In the rows, zero is written as 128.
The rows below fall into families. The same turns and mirrors carry the whole set onto itself and the rows of a family onto each other. For each named row, which other rows are in its family? Write them in the order they are listed.
These 32 rows form 4 families of 8 rows each.
Fofa: [125 140 153 115  97 104 128 140 137 177 126 118 109]
Rurel: [138 129 147 152 146 133 138 124 131 159 142 122 118]
Letal: [122 111 151 148 131  98 139 129 141 128 145 109 133]
gulut: [137 134 151 136 135 138 121 143 143 169 143 122 123]
kad: [105 111 148 128 128  97 148 120 132 153 121 109  83]
feti: [130 132 143 141 125 125 124 145 132 187 124 115 118]
zoli: [115 113 155 123 140 111 147 118 142 136 142 115  86]
movu: [107 114 152 114 114 102 132 139 143 164 121 111  85]
mok: [133 133 146 136 127 133 119 147 140 182 132 118 120]
meda: [111 111 151 131 135 103 152 113 136 144 132 111  84]
tes: [140 133 149 144 146 139 129 133 139 162 146 122 120]
bogot: [116 115 158 115 135 116 138 127 152 137 145 118  88]
mipim: [113 116 159 107 127 116 130 138 154 147 139 116  87]
vumit: [137 142 162 114 119 121 130 133 149 147 152 129 112]
givi: [119 113 153 130 113 101 119 153 152 146 138 110 136]
vofa: [128 131 139 151 127 119 133 136 126 186 119 111 117]
Lum: [116 112 149 134 109  93 122 151 145 154 129 104 135]
fab: [111 115 157 106 119 109 126 143 153 159 131 115  87]
Pok: [124 111 155 138 130 105 131 137 149 127 149 112 135]
Ziti: [131 143 158 110 106 115 122 141 147 163 142 125 112]
lin: [127 133 148 144 125 100 158 104 120 150 132 119 107]
kuni: [129 128 140 158 136 119 141 125 121 177 122 112 117]
Lovul: [133 134 154 136 132 111 153 106 129 138 146 125 109]
Bekes: [114 109 146 144 110  88 129 144 137 155 122 102 133]
Dif: [136 140 160 125 129 122 143 117 140 138 155 131 112]
gib: [105 111 149 122 117  96 142 130 136 164 117 108  85]
tel: [121 137 147 129 100  95 141 129 125 178 117 115 107]
vof: [115 108 144 151 119  85 140 135 134 148 128 101 133]
lilo: [118 109 147 151 126  91 142 126 133 136 133 103 131]
lume: [124 132 146 139 111  93 153 114 116 165 119 116 106]
vare: [122 113 155 131 122 105 123 147 155 136 148 112 135]
lof: [134 128 144 159 144 125 143 120 123 166 133 117 118]

The rest of the family of vofa: Rurel, gulut, feti, mok, tes, kuni, lof
The rest of the family of Bekes: Letal, givi, Lum, Pok, vof, lilo, vare
The rest of the family of Lovul: Fofa, vumit, Ziti, lin, Dif, tel, lume

